128 stands for zero in the data rows.
Here are some points:
tensor([ 95,  95,  90,  90,  90, 151, 151, 146, 131, 110,  80, 115, 115,
        120, 136,  80])
tensor([100, 100, 141, 120, 161, 166, 131, 125,  90,  95, 115, 131, 161,
        161, 105,  95])
tensor([131, 156, 171, 156, 136, 120,  95,  95,  95, 146, 146, 156, 136,
        120, 110, 105])
tensor([146, 131, 156, 141, 136, 120, 100, 100, 120, 146, 151, 131, 141,
        115,  95, 136])
tensor([141, 136, 151, 136, 136, 115,  90, 105, 136, 156, 136, 146, 120,
        110, 105, 141])
tensor([156,  80,  95, 100, 115, 151, 166, 176, 161, 115,  85,  80, 120,
        161, 156, 156])
tensor([166, 141,  80,  75,  75, 131, 156,  95, 176, 171, 100, 176,  75,
         80, 125, 151])
tensor([ 95,  85, 105, 100, 125, 161, 161, 156, 151, 105,  90, 100, 136,
        161, 131, 161])
tensor([120, 136, 161, 156, 151, 146, 115, 100,  95, 125, 131, 156, 176,
        156,  95, 120])
tensor([176,  75,  85, 131, 166,  80, 105,  85, 110, 151, 166, 120,  80,
        136, 156,  85])
tensor([ 80,  80,  90,  85, 156, 151, 176, 176, 136,  95,  80,  75, 136,
        181, 176, 176])
tensor([171, 146, 156, 146, 125, 105,  85, 110, 151, 166, 161, 146,  90,
         95, 136, 161])
tensor([125, 131,  85,  80, 161, 146, 125, 136, 120,  75,  75, 161, 125,
        100, 146,  95])
tensor([161, 136, 105,  95, 110, 131, 125, 166, 176, 176, 136,  80,  80,
        110, 171, 176])
Then 16 other points, each followed by its number:
tensor([ 90,  90, 146, 136, 176, 166, 136, 120,  80,  85, 105, 141, 171,
        156, 115,  90]) 0
tensor([125, 110, 136, 131, 151, 156, 120, 125, 105, 120, 110, 120, 156,
        151, 115,  90]) 1
tensor([181, 171, 166, 171, 105,  80,  75,  80, 151, 171, 181, 171,  95,
         75, 131, 156]) 2
tensor([105, 161, 176,  80,  75, 141,  95,  75, 110,  90, 146, 181, 110,
         75,  75, 161]) 3
tensor([131, 115, 166, 125, 131, 136, 110, 110, 100, 141, 131, 141, 156,
        131, 100, 131]) 4
tensor([110, 141, 125, 115,  95, 146, 181, 151,  75,  75,  75,  85, 181,
         95,  90,  80]) 5
tensor([ 75,  75,  75,  75,  85, 136, 181, 181,  80,  75, 115,  85, 171,
        136, 161,  75]) 6
tensor([156, 146, 176, 125, 131, 110,  80,  90, 125, 161, 161, 151, 125,
        110, 120, 120]) 7
tensor([ 90, 125, 115, 151, 166, 161, 131, 100,  80, 100, 125, 136, 166,
        171,  90, 110]) 8
tensor([181, 181,  75, 181, 100, 125, 146,  75, 181, 181, 181, 181, 166,
         80, 136, 181]) 9
tensor([176, 181, 110, 166, 171, 100,  85,  80, 156, 136, 176, 151,  90,
        100, 166, 171]) 10
tensor([ 85,  85, 120, 105, 156, 166, 141, 151, 100,  90,  95, 115, 166,
        171, 151, 100]) 11
tensor([ 80, 176, 136, 176,  85, 171, 176, 151, 136, 131,  75, 181, 105,
        100, 161,  75]) 12
tensor([115, 120, 161, 161, 146, 120, 125, 105,  90, 131, 146, 136, 131,
        131, 120, 115]) 13
tensor([151, 176, 181, 120, 120,  85,  80, 120, 156, 161, 181, 171, 115,
         80,  80, 171]) 14
tensor([166, 181, 181, 176, 120, 100, 151, 131, 141, 105, 156, 176,  85,
         90, 181,  90]) 15
Which three of these numbered points are nearest to each point below by angle, seen from the average point of the first points? Their numbers follow each, nearest first.
tensor([120, 105, 120,  90, 110, 125, 156, 176, 161, 136, 105,  90, 110,
        141, 181, 146]) > 6 11 12
tensor([100, 171,  90, 181, 171, 156, 141,  80,  75,  80, 120, 156, 181,
        181,  80, 146]) > 8 0 1
tensor([105, 176, 181, 181, 141,  75,  75, 105, 125, 166, 176, 161,  95,
        125, 161, 100]) > 7 2 15
tensor([136, 151, 161, 100,  90,  90, 146, 161, 156, 131, 131, 110,  80,
        125, 181, 110]) > 15 12 2
tensor([ 75,  75, 105, 120, 176, 181, 171, 161,  85,  80,  90, 125, 176,
        176, 151,  75]) > 11 0 1
tensor([120, 131, 176, 136, 151, 136, 105,  95, 100, 136, 141, 146, 146,
        125,  90, 105]) > 4 13 7
tensor([ 75, 105,  75, 161,  75,  75, 166, 115,  95, 115, 151,  90, 161,
        176, 120, 166]) > 6 8 5
tensor([110, 110, 131, 110, 146, 141, 120, 136, 110, 125, 110, 110, 141,
        146, 146, 115]) > 11 0 1
